In the data rows, the value 128 means zero.
Here is a table of points, one per row:
[114 151 147  27 113 114 162  51 149  36 117 110 155 108 117  88  78  81 115 117 132  66  89 148  95 185  82 130  77 189 128 244 169 111 148]
[ 92 111 127 122 154  98 150 111 150 163 141 159 129  43 179 145  95 109 176 204 158 145 127 152  94  58 113  65 152  82  92 103  57 150 126]
[146 142  56 136 106  78  97 192  91 159 163 163 138  95 141 124 168  76  80 119 139  98 153   0 168 147 142 125 109 166 108 153  76  85 114]
[167 156 147 218 130  62 171 131 126 102 162 122 116 139  71 157 123 148  72  68 116  89 139 149  67 117 127  99 116 155 197 173 132 163 102]
[186  62  74 130 232  86  86 106  75 133 125  97 161 138 140 146 208 157 108 124 147 100  80 109 120 216 127  22 153 104 103  90 147 112 186]
[175 132  64  65 111  92 135  88  25 150 184 131 141 190 131 154 111 155  64 173  81  93 162  94 153 118 144 142 156 178 119 132  21  60 105]
[ 92 107 156 205 123 147 151 137  51 100  75 145 174 172 186  37 156  50 111 173  97  93 164 148 139 110  68 131 116 103 150  86 173 153 106]
[113 128  61  66 151  95 134 164 108  85 138 201 143 178 143 162 158 194  98 199 146  83 127  95  97 182 174 136 158  83 177 147 195 198 156]
[169  84  96  66 193 200  90  97 186  79  98 204  84 106 118 129 146 163 149  75 139  81 165 147 118 110 104 148  92  97 103  87  53 147 154]
[127 158  63 117 186 131 132 134 154 147 139 136 101 129 126  63  58  73 144  86 106  95 176 106 145 172 157 135 152 143 180 142 142 144 146]
[137 136 164 132 116 158 134  46 165 160 115 149 163  94 141  75 193 114 104 123 137 112  50 110 174 146 166 147  86 141 114 167 100 100 131]
[106 132 105  70  84 136 117 166 205 159 184 134  77 101  54 104 199  90 130  55 119 216  73 130 191 129 128 166 191  92  97  98 180 128 137]
[132 189 110 144 134 129  81 109 166 188 175  65  90 123 141 112 121  78 128 118  94  94 117 182 108 162 170  92 135 178 193  53 105  96 187]
[140 131  83 204  91 136  88 157 146 166 118  82 151 209 206  79 143 194 157 147 124 112  88 109 138 156  59  94  88 113 208 183 215 126 128]
[205 166 151 137  90 142 139 114 157 151 113 146 184 146  79 183  91 132 114 144 119  95 122 230 112 118 167 107 207  92 178 171  63 202  99]
[142  94 117 134  25 109 139 195 138  93  91 118 113 112  79 111  36 118 123 176 200 111  97 104  71 178 136 143 111 169 130 131 148 101 123]
[199  94 121  56 108  81  84 126 176 153   2  64 105 164 127  67 113 151 109 183 133 111 158 137 169 117  87 149 157 109 149  86 112  78 130]
[128 128 105 159  64 207 210 114 152  98 144 103 123 173 170  98 154 150 118 148 120 125 255  67 154  90 137 169  88 135 141 136 106 113 192]
[114 108  88 109 141 140 147  91 134 181 133  73 142  96 160 237 155 154 146 105 147 144 158 153 151  85  70 127 149 183 115  94 197 144  77]
[102 149 159 118 113  77 142 130 174  44  81 121 110 126 142  41  52 143 108  48 125 160 128  57 181 137 127 111 216 166 111  91 110 177 146]
[  0 117 143  91 126 169  93  96 112 159 177 134 128 153 128 153 123 199 159 138  79 132 184 116 165 100 165 166 127  89 199 191  87 150 182]
[168 136 172 125 155 190 155 118 135 129 139 153 152 169 117 129  98 117 176 149 199 139 100 135 202 144  56 118 159 184 112 169  68 138  61]
[163 107 168 186 132  66 132  58 191 115 132 102 181  89 185  78  97 150 105 169 100 152 118 144 106 113 150 197  91  70 133  88  93  72 149]
[ 30 151 101  83 156 164 176  96  82 121 178 148 165 121 161  65 140 129 104 121 170  62  97 177 114 112 143 112 203 124 152  75 127 123  72]
[ 41 172 138  46 141  60  84 161 155 126 120 130  92 185 123  62  95 144 157 167 100 126 160 189 127  98 137 115 121 162 105 158 136  81 159]
[152 111  50 143 120  81 170 124  81 126 128  99  95 155 167 110 155 207 195 106 152 163 122 136 162  78 169 101 109 124 192 154 141 184 125]
[110  76 126  95  90 128 128  70 131 122 195  84  86 110  61 165 138 138 128 160 114 142 107 129  85 119  67 172 147 118 125  58 209 184 112]
[174 135  99  86 121 186 211 128 163 100 145 127 141  70 125 180 141 109 117 160 180 170 184 105 138 164 167 128 123 163 110  95 217 174 126]
[ 71 150 167 114  97 146  67 174 109  73  93 111  92 103 146 168  42  90 191  98 168 133 153 121  77 171 119 104 119 134 199  96 163  92  90]
[125  95 112 164  88 102 151  87 149 110 119  90 140 226 126 156 196 157 111  91 231 137 159 128 185 132 134 113 102  98  90 151 117  74 129]
[167 148 136 139 141 139 115 125 113 106 112 119 116 186 185 161 133 113 191 167  69 191 120 120 178 172 159 160 112 196  71  90 140 245 103]
[193 108 199 122 164 100 180 122  87 111  84 121  19 145  60 125 126 117 129 138 105 127  84 101 112 115 142 153 154 180 192 207 135  87  98]
[127  33 115 107 112 145 137 139 107 115  82  93 166  64 102 102 162 104  72 162 121 232 174 203 128 228 126 100 122  80  87 173  65 137 102]
[142  94 190 139  91 115  90 121 104 157 146 200 132 102 207 122 124  81  96 121  78 151 122 119 131 114  65  33 140 167 108 121  84 171 204]
[168 100 134  86 110 121 103  65 143 158 113 167 106 125 141 150 120  69 135 122  96 176 149  88  68  50 141  88 125 137  54 168 226 142  79]
[189 158 111 113 183 124 110 150 111 158 170  93 113  98 127 100 167  71 118 193 171 110  90 154 106  46  66 145 151  67 160 182 113 186 133]
[ 90 131 141 185 137 165 121  91 219 107 187 158  97 136 151 142 151 159 117 196 154 112 102 106 107 167 165 156 154 185  19  97 191 175 138]
[163 163 117 149 155 209 108 123 150 188 118 123 151 223  72  71 121  94 118 110  69 103 169 145  94 209 117 131 111  65 127  83 142  80  79]
[149  68 142 180  72 239 132 143  75 161 199  91 158 162 255  53 134 118 135  57 170 139 124  71  91  76 106 193 129 107 117 166 124  52 112]
[150 130 141 115 166  78  76 162 106 178 123 162 109 141 134  86  46 166  97  96 218 135 248 130 148 151 176 144 141 102 118 141 216 128 109]
[ 89 137 170 146 189  98 137 160  95   0 151  68 152 156  60 143 143  87  99 102 140 104 127 110  99 100  47 152 117 116 136 101 127 158 181]
[144 157 127 112 127 165 113 164  51  83  96 174 155 115 152  62 176 112 126 119 140 133  98 158 167 153 154  97  63 169 186  75 116 231 122]
[ 70  38  87 142 170  70 169  88 168 103 125 165  50 132 141 156 146  53 157 139 117 153 100  76 142  99 110 117  87 104 221 100  61 108  32]
[108  46 183  58  90 128 108 148 117 127 220  80 151 112 116 131 186 135 188 151  86  70 195 151 179 142 156 124 127 182 184 170 107 157 145]
[111 164 100 128 106 132 173 187 119 208  79 123 113  38 135  91 169 191 141 149 138 145 124 177 153 125  82 125  85 185 129 160 110 109 188]
[113 172 145 133  78  71 123 109  93 145 129 130 104 124 122 200 183 110 206 127 102 110 149 136 124 141 101 212 111 123  50  69 157 145  71]
[108 171 162 146 131 198 130  88 100 155 115 114  90  65  64 122 107 167 147 173 164 102 116  70 148 133 148  86  17  63 101 132  69 146 175]
[141  95 102  63 139 110  88 131 102 194  73 108 186  45 167 106 134 179 116  64 140  75 132  97  72  93 162 189  78 110 112 136 149 182 137]
[149 176 202 140 118 141 127 120  67 105 118 105 143  69 122 144 148 140  77 150 140 195 153 119  88 147 115  82 127  85 109 110 113  99 151]
[ 66 137  60 190 116 150  18 104 148  96 142  91 130 117 117 179 115  67  97 140 117 204 102 176 154 153 163 118  88 197 133 196 176  98  93]
[171 171 103 136  95 129 125 134 129 103 126 145 176 107  84 158 147 155 151 162  81 195 115  85 140  69  89 141 109 117 150  78 213  82 152]
[117 168 115  67  65 186 116 126 142 109 129 119 112 198 146 153 164 198 178  83  75 140 141  17  61 211  78  46 160  81 118 178  77 126  68]
[113  98 167 204 174 114 165 134 141 171  75  98 209  75  80 188  53 134 174 139 139  71 144  82 157 190  83 187 206 142 107 149  95 148 122]
[171  81 159 106 141 147 230 206 145 168 137 163 142 193 160 219  80 130  78  84  79  98  64 177 117 125 150 133 102 130  87  56 112  99 173]
[ 80  88 139 106 118 131 113 132 180 182 117 180 221 152  70 115 116 120 111 146  98 213  87  50 131  73 141 114  99 147 171 140 185 177 125]
[ 97 110 200  98 108 112 166 155 110 207 152  69  89 140 181 125 143  99  70 126 197 113  79 110 117 167 113 107 129  76 133 125 109 183 145]
[165 154  46 176 104  87 107  51  98 171 163 146 108 126  49  45  84 173  71 104 147 133 132 103 149 114  69 132 127 175 120  59 106 148 104]
[ 73 134 214 137 163 117 172  81 160 142  75 180 154 134 111 182 148 146 125  62 194 169 148 168  66 135 134 113  97 177 238  95 107 106 122]
[123 150 146 178 159  31 178 167 119 112 176 184 180 128  45 127 139 155 223  78 115 123 151 169  91 148 154 139 150 112  57 167  96 118 161]
[123 128 102  89 169 187 118 119  71  85 128  79 130 125 144 119  87 167 137 156 106 255  71 117 114 123 164 188 210 141 135  93 137  91 159]
[ 56 117 152 124 155 104 200  98  89 163 129 137 101 114 155  65 128 139 120 149  97 157 139 167 121 146 114 106 115  97  50 164 187  82 128]
[146 122 181 133  31  88  45  87  94 132 122 186 120  63 132 146 159 130 157 180 140  56  88 123 187 146 162 140 182  69 128 107 150 116 142]
[146 149 148 141 201 186 166 184 137 134 143 151 143  99  69  95 113 165 147 117  65  88  88 180 134 134 130  80 107 104  85 124 135  87  26]
[113 236 179 107 202  77  62 171 151  74  98 120 155 124 133 190 117 124  83  89 166 119  69  82 150 125 134 162 137 122 110 142  97 130 119]
[ 70 190  48 143 129 124 131 125 160 177  42  97 110 139 146 171 191  60 116 170  78 141 109  89  86 121 156 213 141 187 113 135 112 115 145]
[159 117 188 212 179 169 151 198 187  86  88 126  78  56 110 138 184 166 102 146  61  47 156 124 140  44 167  54 216 154 122 112 165  96 103]
[ 66  69 119 182 133 149 131 142  94 108  73 116  77 140  91 175  39 168 115  78  67  89  56 166 154  78 139  90  95 134  19  96 146 117 136]
[105 186  85 149 119 156 154  98  60 122  97 110 121 154 186 184 112  56 155  86 128 123 130 124 203 117 199 111 179   5 165 191 143 118 156]
[168  82 158 176 107  98 120 143 117  99  93 132 116 114  51 120 116 118 194  47  82 119 128 169  48 124 171 129 116 132 118 157 100 161 190]
[172 181 144 103 110 144  97 120 155 125 136 105 105 225 142 115 100 126 136 149 200 142 153 168  82  37 144 123 117 113  66 126  66 179 115]
[149 108  79 163 116 131 120 143 133  98  81 195 168 151 106 106 173  73 203 122 230 130 136 176  67 114 136 121 182 175 122 118 124  21 175]
[103  88 113 181 154 217  51 177 150 168 147 174  92 168  58 131 100 133  67 150 130 125 154 153 124  80 114 148 146 150 120 187  73 147 153]
[136 168  85 131  77 172 125 158 149  56 100 190  93  89 154 183 135 147  56  78  92  84 124 236 152 126  76 171 143  74 154 131 116 106 106]
[143 122 125 184 141  64 127 154 143 113 174 152 115  70 246 109 120 171  96 152 107 203 108 166  84 180 124 164  96 114 124 151  69 105 109]
[127 109 121  71 110  94 116 185 151  99 211  45 200 139 103 147 124  92 150 128 124  83 115 111 171  67 206  94  56 111 125  45 108 108  64]
[185 171 178  92 181 105 127 125 152 151 208 147  99 126 152 197  80  79 156 132 121 163 147 115 187 154  87 152  60 124 170 125 219  67 180]
There is one direction along which these points spread out most. Where along it does each point below lie, from 0 to 99? 50 is the average, and the first point above lies past it. One standard deviation of the points above along it is 16.
[189 158 111 113 183 124 110 150 111 158 170  93 113  98 127 100 167  71 118 193 171 110  90 154 106  46  66 145 151  67 160 182 113 186 133] ~ 45
[165 154  46 176 104  87 107  51  98 171 163 146 108 126  49  45  84 173  71 104 147 133 132 103 149 114  69 132 127 175 120  59 106 148 104] ~ 46
[114 151 147  27 113 114 162  51 149  36 117 110 155 108 117  88  78  81 115 117 132  66  89 148  95 185  82 130  77 189 128 244 169 111 148] ~ 57
[136 168  85 131  77 172 125 158 149  56 100 190  93  89 154 183 135 147  56  78  92  84 124 236 152 126  76 171 143  74 154 131 116 106 106] ~ 67
[141  95 102  63 139 110  88 131 102 194  73 108 186  45 167 106 134 179 116  64 140  75 132  97  72  93 162 189  78 110 112 136 149 182 137] ~ 41
[105 186  85 149 119 156 154  98  60 122  97 110 121 154 186 184 112  56 155  86 128 123 130 124 203 117 199 111 179   5 165 191 143 118 156] ~ 33
[168 100 134  86 110 121 103  65 143 158 113 167 106 125 141 150 120  69 135 122  96 176 149  88  68  50 141  88 125 137  54 168 226 142  79] ~ 43
[ 70  38  87 142 170  70 169  88 168 103 125 165  50 132 141 156 146  53 157 139 117 153 100  76 142  99 110 117  87 104 221 100  61 108  32] ~ 46
[167 156 147 218 130  62 171 131 126 102 162 122 116 139  71 157 123 148  72  68 116  89 139 149  67 117 127  99 116 155 197 173 132 163 102] ~ 77
[140 131  83 204  91 136  88 157 146 166 118  82 151 209 206  79 143 194 157 147 124 112  88 109 138 156  59  94  88 113 208 183 215 126 128] ~ 15
[ 92 111 127 122 154  98 150 111 150 163 141 159 129  43 179 145  95 109 176 204 158 145 127 152  94  58 113  65 152  82  92 103  57 150 126] ~ 58
[171 171 103 136  95 129 125 134 129 103 126 145 176 107  84 158 147 155 151 162  81 195 115  85 140  69  89 141 109 117 150  78 213  82 152] ~ 43
[103  88 113 181 154 217  51 177 150 168 147 174  92 168  58 131 100 133  67 150 130 125 154 153 124  80 114 148 146 150 120 187  73 147 153] ~ 61
